[[127 129 119 124 124 119 124 118]
 [131 133 126 123 131 118 125 133]
 [124 132 132 140 130 141 132 122]
 [126 123 120 127 114 124 129 134]
 [122 127 122 130 134 132 124 129]
 [138 126 131 111 126 101 135 135]
 [138 130 136 127 146 127 137 125]
 [135 122 139 131 114 133 135 129]
 [137 126 132 108 127 106 133 132]
 [137 125 136 133 145 131 143 142]
 [135 124 135 126 133 129 133 113]] gives 119

[[129 130 122 149 142 129 136 143 131 138 107 131 141 147 129 140]
 [129 128 123 145 138 129 136 146 123 138 107 131 141 147 129 140]
 [129 128 123 143 135 129 136 143 131 138 107 131 124 147 132 115]
 [129 128 123 145 135 129 136 123 131 117 124 135 141 147 121 140]
 [116 128 123 156 135 129 122 143 131 138 129 135 141 147 129 140]] gives 122

[[136 126 141 133 126 139 139 119 123 126 139 130 120 133]
 [115 128 130 108 122 113 121 141 116 123 108 127 105 120]
 [120 133 130 108 128 120 120 135 131 129 125 128 117 113]
 [141 137 117 117 124 143 121 129 134 123 116 131 104 120]
 [126 145 131 116 123 133 116 132 135 151 119 155 118 116]
 [123 125 117 128 145 125 130 145 109 120 121 139 130 133]] gives 141

[[151 122 117 110 108 135 116 119 114 135]
 [125 136 129 128 130 131 133 126 127 131]
 [126 124 136 131 133 121 127 128 138 121]
 [126 109 144 137 127 126 137 126 138 111]
 [126 133 134 127 130 133 136 127 131 133]] gives 117

[[127 137 130 148 124 114 125 118 141 131 117 115 127 130]
 [129 129 136 143 128 117 128 116 143 133 115 113 128 132]
 [126 128 130 142 127 117 128 116 148 132 122 116 124 138]
 [121 133 117 142 122 120 125 118 147 129 133 125 119 140]
 [130 106 138 113 135 137 136 125 136 132 132 129 127 138]] gives 130

[[107 127 118 131 135 135 130 140]
 [124 120 146 126 111 118 125 117]
 [138 136 137 126 132 143 114 124]
 [132 127 125 117 129 133 126 132]
 [108 123 140 141 110 132 102 117]
 [121 127 141 114 132 130 141 133]
 [117 141 120 140 129 121 134 134]
 [119 126 132 123 130 135 126 131]
 [118 147 116 115 121 132 118 143]] gives 118

[[129 147 124 138 146 129 137 139 145 115 109 113 135 133 150]
 [126 131 122 149 129 126 120 149 145 113 111 112 126 118 121]
 [110 120 126 135 124 112 122 133 127 136 139 128 115 125 118]
 [145 129 138  98 128 143 137 100 110 123 117 126 139 131 137]
 [148 125 134 137 118 146 120 138 135 120 123 134 134 119 114]
 [115 142 120 138 147 117 139 139 142 119 111 103 130 134 155]
 [146 125 139 145 114 147 108 145 141 113 115 118 133 104 103]
 [135 135 132 110 136 135 138 111 118 128 123 123 129 134 142]
 [127 119 131 125 116 128 120 124 123 133 134 128 122 120 115]
 [157 120 147 110 110 156 119 110 114 123 123 131 133 114 108]] gives 124

[[122 124 157 119 140 138 117 133 128 129 122 121 116]
 [118 126 127 120 119 136 143 130 123 135 133 125 119]
 [136 135 140 112 142 117 144 121 131 140 144 141 125]
 [138 119 130 117 147 133 125 134 121 121 133 116 127]
 [119 133 120 128 124 124 130 116 142 131 124 127 129]] gives 157
---
[130 119  98 117] → 130, 98
[115 116 158 107 137 152 123] → 158, 107
[126 116 134 135 119 120 104] → 135, 104
[153 150 140 140 151 109 111] → 153, 109
[127 141 128 145 143 141 103] → 145, 103
[138 100 122 129 134 128] → 138, 100
[133 128 129 100] → 133, 100
---
[150 120 122 136 141 131 131] -> 150

[[129 108 136 128]
 [130 116 137 128]
 [128 100 138 127]] -> 129

[[125 138 120 156]
 [117 151 152 128]] -> 125

[[126 121 121 128 123 121 135]
 [110 106 126 109 118 122 125]] -> 126

[[128 134 114 155 120 113]
 [130 121 124 128 153 142]] -> 128

[132 139 151 130 103] -> 132

[128 146  99 115] -> 128

[[125 130 128 125 126]
 [125 124 127 142 128]
 [133 123 151 129 131]] -> 125

[[116 107 138 149 128 145 126]
 [145 129 120 133 148 142 115]] -> 116

[[128 136 118 117 124 138]
 [139 138 118 107 137 102]] -> 128
---
[[133 109 154 110 132 139]
 [110 140 105 152 111  99]] --> 140

[[124 142 107 140 149]
 [127 104 115 126 155]
 [124 144 135 124 152]] --> 104

[[111 130 117 143 132]
 [150 129 100 120 134]] --> 129

[[118 145 100 145 122 114 125]
 [111 117 115 149 103 125 115]
 [107 105 121 154  99 129 111]] --> 117

[[117 125 120 132]
 [143 132 129 137]
 [135 127 152 129]] --> 132

[[131 121 133 114 125 111 106]
 [126 122 134 115 102 112 103]] --> 122

[[157 127 141 122 103 158]
 [128 127 128 129 128 128]
 [135 125 127 126 127 131]] --> 127
---
((121, 142, 135, 126), (119, 128, 124, 114), (131, 117, 98, 124)) => 128
((141, 149, 128, 103), (143, 128, 151, 101)) => 149
((119, 139, 131, 127), (138, 103, 117, 127), (118, 101, 121, 124)) => 103
((137, 119, 131, 121), (115, 106, 139, 155), (145, 116, 123, 117)) => 106
((128, 136, 139, 130), (128, 128, 152, 133), (130, 131, 130, 134)) => 128
((131, 150, 148, 148), (122, 103, 136, 136)) => 150
---
Input: [121 153 140 126 127]
Output: 121, 127

Input:
[[137 136 122 118 135 113]
 [133 121 137 126 134 116]
 [115 128 150 141 132 114]]
Output: 137, 114

Input: [106 157 154 128 129]
Output: 106, 129

Input: [132 128 132 137 118 149]
Output: 132, 149

Input:
[[128 127 128 129 128 128]
 [125 129 125 128 131 131]
 [156 129 149 120 111 109]]
Output: 128, 109

Input: [102 101 124 112 138 146 129]
Output: 102, 129
